In the rows, 128 means zero.
One turn moves every row onto another: examples first, then more rows asked:
J_789: [148  98  81 128 108 123 144 119 121 144 147 144 148 140 122 151 140  96
 155 137 137 112 141 114 125 128 142  87 108  99 114 119 151 148 144]
J_719: [ 94 132 129 141 168 135 140 115 128 120 130 164 136 146 142 131 144 153
 113 150 154 125 132 127  98 162 104 119 156 142 168 141 116 131 125]
J_120: [128 142 118 130 143  75 130 114 154 138 155 101  99 150 126 144 140 129
 148 120  81 112 148 146 149 156 151 123 142 125 140 117 134 118 131]
J_822: [118 147 142 104 169 128 116 144 101 159 115 156 147 104 152  93 132 119
 126 134 112 139 112 159 116 131 103  98 125 139 136 149 145  92 118]
J_523: [146 130 164 114 176 134 108 162  83 143 149 135 128 121 165 118 125 153
 109 129 122 143 106 148 127 125 135 112 145 150 119 128 141 102 135]
J_244: [121 155 111 134 146  71 129 110 166 136 162 114 101 146 122 134 132 130
 149 108  85 113 151 143 140 148 152 121 136 123 142 119 121 116 126]
J_673: [157 102  90 131 120 126 139 121 124 141 166 146 130 142 124 154 134 122
 149 126 154 113 141 100 132 116 151  96 106 103 110 118 149 151 153]
J_279: [105 107 112 154 145  74 141 130 101 153 122 142 147 134 106 119 104 144
 100 123 112 126 125 148 103 127 134 129 139 165 168 132 156  96 114]
J_329: [118 105 123 155 159  91 130 129 104 143 124 126 126 149 110 121 103 166
  97 116 118 117 126 134  99 117 136 138 143 161 160 130 160 100 115]
J_764: [ 95 133 128 141 153 125 141 110 113 126 145 188 149 130 139 136 154 136
 108 156 146 125 132 138 115 170 113 125 148 157 158 140 101 139 122]
J_206: [102 118 132 149 154 127 147 131 109 121 147 161 150 138 150 144 140 150
 102 156 149 137 126 137 111 170 124 124 166 153 168 123 107 135 133]
J_425: [149  99  94 128 121 122 143 108 123 140 156 147 133 141 128 151 136 118
 144 123 161 122 136 111 125 108 155 111  98 103 110 118 155 159 156]
J_76: [110 123 140 145 161 146 128 115 110 112 141 162 132 151 150 138 152 152
 101 156 140 115 133 125 107 169 117 134 158 151 149 127 106 146 123]
J_281: [144 105  83 136 111 128 149 112 133 134 141 145 148 135 134 136 128 105
 140 118 150 122 143 114 109 112 153 107  96  92 120 104 142 160 152]
J_412: [140  98  88 133 120 111 139 111 122 124 159 143 148 149 127 150 131 110
 146 122 156 125 137 125 103 108 159  92 109  99 103 106 139 157 146]
J_729: [120 146 143  91 158 106 122 152 120 159 108 138 147 107 163 102 123 116
 131 123 119 140 125 165 121 145 118  98 134 132 132 150 165  96 130]
J_326: [124 107 129 152 139  88 114 112  83 135 143 153 132 138 112 125 123 138
  86 126  92 103 134 144 112 129 150 147 132 184 127 124 130 125  97]
J_485: [148 101  82 137 117 112 137 121 122 129 169 145 146 145 123 153 130 111
 150 125 147 118 142 115 113 118 155  78 116  99 105 107 134 149 142]
J_103: [151 108  81 138 111 131 145 119 137 139 150 148 144 135 128 137 124 109
 146 117 142 112 148 101 114 117 149  96 102  92 122 108 136 150 145]
J_607: [142 137 161  98 174 109 113 162 107 145 142 122 125 122 170 121 116 152
 118 112 133 144 119 154 131 132 145 110 149 140 117 135 161 105 144]
J_430: [125 142 148 117 160 112 108 152  84 136 152 164 160 105 159 107 126 118
 113 130 109 145 113 171 110 130 136  95 137 156 111 121 107 102 115]
J_68: [127 146 111 137 133  73 136 120 157 138 158 109 114 140 131 138 131 121
 140 113  75 116 151 148 148 156 158 126 140 125 146 107 117 118 131]
J_894: [130 149 149 104 153  97  98 142 103 127 150 157 154 109 167 109 125 110
 113 117 106 135 131 174 114 140 152 101 139 151  90 123 113 121 113]
J_239: [139 163 153 103 161 131  97 135 130 135 126 153 127 111 176  84 119 128
 108 101 103 116 140 141 112 132 137 124 120 136 105 129 123 127 117]
J_627: [125 150 111 131 138  70 139 113 159 150 158 118 105 135 123 140 136 124
 148 115  85 117 148 145 160 155 149 127 131 128 150 123 133 115 135]
J_19: [144  91  86 126 110 120 145 111 117 137 140 139 149 144 126 148 144  97
 148 136 144 120 137 126 118 122 148 100 102  99 110 115 158 157 149]
J_197: [137 151 153 117 174 153  99 141 112 136 126 150 126 117 166  84 122 141
 107 114 108 121 122 136 101 119 122 116 123 137 119 125 120 111 116]
J_834: [115 122 121 149 145  96 117  99 102 141 127 163 126 134 107 108 124 136
  92 120  94  96 139 134 108 126 133 151 116 176 136 138 135 122  95]

J_822 turns into J_197
J_239 turns into J_607
Now find these:
J_76 turns into J_206
J_673 turns into J_485
J_120 turns into J_68
J_19 turns into J_281
J_279 turns into J_834

One turn moves every row onto another: examples first, then more rows asked:
J_178: [150 151 102 121 112 127 106 130 112 159 176 147  96 159 159 121 143 105
 128  78 119 180 144 132  91 155 117 141  93 114 152 136 139 124  99  90
 156 156  99 145 172 132 167 112 144 148  99 177 114 133 127]
J_9: [120 113 109  97 119 153 105 162 113 112 147 107 117 132 149 152 150 100
 142  89 125 181 156 127 130 123 133 158 107 178 205 170 106 104  95 124
 104 163 107 149 152 138 186  90 135 141 115 156 116 130 119]
J_884: [104 145  83 108 135  91 100  94  82 149 129 126  65 124 137 123 164 107
 138 124 158 178 149  97 127 116 113 127 104  91 154 160 138 110 107 147
 132 135 116 127 209 183 173  98 129 135 102 153 107 113 139]
J_389: [118  77 115 127 123 113 105 110 153 127 118 133  73 140 117 163 116 144
 140 115 127 139 156  97 186 129 146 163 112 151 115  96 113 158  66 153
 120 145 141 147 162 133 127 101 116 138 137 136 109 123 151]
J_592: [112 136 111 102 117 159 122 162 132 117 154  99  99 152 138 144 147  92
 121 103 109 183 162 114 138 114 138 148  98 166 194 155 113  92  86 121
 123 171 116 141 155 152 208  96 125 133 113 154 114 128 125]
J_377: [128  70 105 124 164 126  85  88 117 118 104 128 106 146 137 130  96 110
 117 133 150 157 146 116 161 104 144 175 140 159 127 101 118 163  85 111
 125 161 143 159 169 142 130  78 119 130 118 124 138 142 140]
J_163: [122  89 103 128 168 114 103 100 128 126 101 138  80 160 126 123  87 120
 106 138 130 145 139 101 166  94 166 160 130 147 123  99 121 154  79 121
 133 164 124 159 172 141 161  97  98 132 107 119 120 126 143]
J_373: [104 128  84 106 134  94  89  89  76 147 128 122  82 114 142 128 170 107
 152 114 171 181 151 110 123 127  99 136 109 100 157 163 133 118 114 146
 122 129 124 130 207 180 153  90 139 140 111 156 114 122 135]
J_770: [131 106 119 132 149 111  96 131 112 117 100 142  78 158 114 140  99 110
 106 121 120 154 143  92 176  97 179 151 125 136 115 115 136 155  70 137
 149 161 128 145 161 145 153 105  99 127 118 120 115 108 154]
J_552: [142 144 101 121 108 122 112 129 126 167 176 149  91 157 155 122 146 121
 136  72 119 169 146 131  94 164 112 141  88 117 152 132 134 123  99  98
 146 151  97 147 177 127 166 117 142 156 106 178 106 132 127]
J_185: [150 140 101 119 106 124 101 123 114 158 176 146 103 151 163 128 149 113
 140  73 127 177 144 137  91 165 110 146  93 122 156 137 133 128  99  93
 145 150 100 148 172 127 153 108 152 152 103 180 115 138 125]
J_987: [ 93 133  83 105 127  92 105  89 101 158 132 122  63 119 134 127 169 125
 151 116 159 171 156 102 129 131  97 133  97  96 153 151 128 113 107 154
 118 128 123 128 213 178 164  99 132 146 115 158 104 117 138]
J_891: [113  68 101 123 150 117 106  83 152 131 113 132  80 145 132 141  98 141
 129 135 138 134 146 107 175 116 143 170 122 158 125  88 107 159  77 129
 110 151 134 159 169 131 139  92 112 136 118 131 119 138 140]
J_92: [137  75 122 127 140 123  72 112 100 106 102 129 113 135 128 150 113 105
 129 110 147 167 152 114 170 117 146 173 137 154 121 117 127 165  80 129
 133 154 156 147 158 142 109  80 127 128 137 129 135 129 149]
J_849: [102 114 113  98 118 157 123 163 146 131 148 104 105 144 132 142 151 116
 139  78 116 174 165 124 132 131 122 152  97 172 195 154 103  98  93 134
 101 163 118 146 165 144 197  98 121 156 133 155 106 126 125]

J_389 turns into J_92
J_987 turns into J_373
Now find these:
J_9 turns into J_592
J_891 turns into J_377
J_185 turns into J_178

One turn moves every row onto another: examples first, then more rows asked:
J_692: [140 133 159 108 137 167  92 138  95 113 114 179]
J_441: [141 137  95 105 126 109 104 140 123 138 172 155]
J_361: [131 112  98 119 111 144  84 109 115 121 133 138]
J_600: [142 119 171 113 122 160 101 135 124 108 109 171]
J_922: [102 161 136 128 137 136  89 124 139 146 111 166]
J_978: [151 138 120 111 174 123 103 156 112 122  97 139]
J_593: [152 113 132  92 160 137 135 168 114 148 142 149]
J_848: [140 137 138  98 149 159  78 149  85 128 108 165]
J_756: [136 128 102 116 137  97  90 144 104 156 159 137]
J_795: [145 144 149 127 170 137 106 139 111  98 114 182]
J_589: [148 132 125 112 156 119 109 150 139 113  92 132]
J_699: [131 141 110 125 137 111 101 131  74 145 165 159]
J_776: [148 119 134 160 127 110 101 129 143 161 149 169]
J_352: [163 145 127 105 143 169 132 144 131 139 139 140]
J_33: [140 157 119 129 126 162 112 125 155 139 123 147]
J_368: [141 113 141  95 131 137  82 157 135 134  94 135]
J_323: [118 112 150 100 166 116 121 161 102 149 131 178]
J_53: [122  84 137 132 131 122  71 121 115 126 140 172]
J_100: [155  80 124 125 135 143 109 129  83 135 138 148]
J_842: [151 148 151 159 127 152 112 133  86 144 137 146]
J_464: [140 127 129  91 144 144  72 158 104 139  99 142]
J_345: [121 110 164 100 162 116 125 159 115 147 130 171]
J_12: [164 135 118 107 140 160 131 149 140 142 138 134]
J_709: [ 94 134 153 123 151 117 103 138 116 145 117 191]
J_921: [118 103 116 126 117 129  67 110 125 120 136 158]
J_420: [140 117 141 161 122 111 129 122 110 159 136 174]
J_129: [132 124 125 134 119 111 144 124  84 148 141 169]
J_986: [137 167 119 123 134 163 106 125 141 143 123 146]
J_23: [144 131 143 120 146 124 113 139 152  96  99 148]
J_903: [149 145 132 119 181 132 101 150  96 115 107 165]
J_409: [133 135 102 106 122 110 132 133  90 138 160 159]
J_669: [134 138 133 144 123 125 118 115  81 133 164 174]
J_588: [143 108 163 106 119 146  97 146 145 119  99 149]
J_751: [117 124 142  98 123  98  89 160 131 124 156 136]
J_498: [106 156 137 138 131 141  97 119 142 139 113 175]
J_18: [148 129 109 132 129 109  88 138 150 152 167 159]
J_288: [140 121 150 156 110 121 126 113 114 131 158 165]
J_582: [ 95 132 157 116 152 113 100 141 128 149 116 179]
J_861: [120 159 129 135 121 131 106 133  74 144 123 135]
J_64: [141 138 155 127 153 133 112 133 137  89 110 173]
J_449: [165 124 169 153 131 145 104 147 121 136 160 154]
J_542: [148 114 164 123 129 118  94 160 142 126 170 147]
J_411: [144 111 118 129 123  96  98 143 139 154 154 128]
J_762: [104 147 124 104 121 103  96 148  96 134 133 128]
J_155: [156 116 149  94 158 144 142 162 116 142 143 153]
J_110: [146 109 142 149 109 107 115 126 144 142 154 143]
J_147: [151  99 102 119 121 150 104 119  94 128 133 133]
J_974: [141  73 141 133 142 128  91 130  93 135 139 169]

J_542 turns into J_449
J_921 turns into J_53
J_986 turns into J_922
Now find these:
J_692 turns into J_848
J_323 turns into J_593
J_795 turns into J_903
J_420 turns into J_129
J_411 turns into J_110

One turn moves every row onto another: examples first, then more rows asked:
J_381: [ 94 119 119 116 125 147 124 138  88 154 111 143 121 139 119 136]
J_301: [123 105 134 133 123 113 132 105 125  82 137 100 141 161 128 100]
J_376: [121 109 141 145 136 114 131  92 132  82 142 103 134 159 117  96]
J_896: [ 95 122 118 110 139 144 136 146  98 152 110 148 116 141 119 135]
J_833: [106 126 140 163 186 124 141  98 140 141 111 143 147 157 107  95]
J_292: [ 98 124 121 110 154 142 141 145 107 149 114 154 107 137 113 131]
J_816: [109 110 127 159 125 124 127 103  95 149 102 119 177 162 139 109]
J_695: [ 89 123 120 126 118 146 115 121 100 160 115 136 123 139 116 134]
J_882: [125 103 135 132 130 112 136 114 121  74 139 104 136 167 129 100]
J_347: [123 106 137 129 146 111 145 115 131  75 140 111 129 165 121  95]
J_415: [112 121 137 148 196 121 159 118 134 132 106 153 145 157 114  93]
J_119: [167 116 112  98 155 132 159 127 158 126 117 125 119 140  97 130]
J_473: [111 119 123 145 153 126 106 115  80 139 108 116 172 139 133 106]
J_967: [109 134 127 155 194 128 110 104 116 137 118 133 154 136 108  95]
J_307: [156 121 130 139 125 115 148  97 166 159 122 108 121 132 106 143]
J_915: [125 109 141 133 150 112 142 106 135  77 141 110 129 162 118  96]
J_681: [160 116 124 125 107 113 152 114 146 158 117 102 131 137 121 146]
J_668: [116 115 122 132 160 125 116 136  76 134 110 122 168 142 137 103]
J_654: [108 124 126 156 157 126  98  98  92 143 115 118 170 139 123 101]
J_912: [157 120 109 124 106 137 121  93 140 142 118  99 140 141 102 137]
J_265: [154 124 113 128 119 140 125  83 156 141 122 107 131 142  88 136]
J_137: [ 88 133 123 129 157 145 127 118 128 154 118 154 103 135  96 127]
J_484: [105 127 128 158 174 129  99  93 106 141 120 126 159 136 112  98]
J_341: [ 93 129 122 119 162 145 137 134 123 150 116 158 100 137 101 130]
J_701: [119 114 136 133 184 120 167 142 114 130 100 148 152 164 132  98]
J_888: [101 126 135 174 162 124 125  81 132 151 116 134 157 156 108  98]
J_470: [163 115 124 118 113 113 158 128 141 153 114 106 130 141 128 149]
J_929: [115 121 127 132 199 123 132 138  99 127 109 137 153 138 122  98]
J_8: [157 126 116 124 140 138 136  87 166 134 123 116 120 139  80 131]
J_181: [165 109 103  95 118 134 148 132 127 130 109 105 137 147 114 139]
J_233: [156 118 128 136 112 114 143 101 155 161 117 101 128 137 114 146]
J_934: [156 124 133 130 137 116 157 105 173 153 123 114 116 131 101 140]
J_105: [162 121 129 121 144 114 166 118 169 150 122 118 114 135 107 139]
J_615: [119 111 140 139 147 110 134  96 141  79 141 112 129 161 112  97]
J_248: [162 115 127 114 127 116 166 136 149 149 113 108 123 140 125 144]
J_67: [117 107 130 133 159 118 160 146  94 133  95 136 163 165 145 105]
J_48: [168 109 108  92 137 134 159 136 139 124 112 117 128 147 110 135]
J_311: [ 85 130 123 137 142 148 116 106 119 160 121 146 111 133  95 132]
J_98: [123 107 135 139 128 113 126  92 128  84 141 102 137 161 120 100]
J_16: [160 124 114 112 157 134 150 106 168 127 122 124 119 140  86 127]
J_680: [128 105 136 127 138 110 142 118 125  75 137 107 135 161 127 100]
J_247: [102 115 135 171 136 124 119  84 114 154 110 122 166 161 123 105]
J_525: [ 87 127 122 136 124 149 110 111 107 165 117 142 119 138 104 135]
J_918: [165 117 127 117 140 114 170 131 157 149 115 119 120 138 115 143]
J_874: [118 118 123 128 181 122 128 143  84 130 109 132 162 141 135 101]
J_946: [114 128 129 144 206 124 122 121 112 130 115 143 150 137 112  92]
J_125: [163 112 103 108 102 137 132 113 127 136 112 100 142 144 113 142]
J_217: [115 106 125 142 135 120 142 128  87 140  99 125 172 165 147 107]

J_307 turns into J_470
J_915 turns into J_98
J_473 turns into J_929
Now find these:
J_888 turns into J_217
J_912 turns into J_48
J_292 turns into J_311

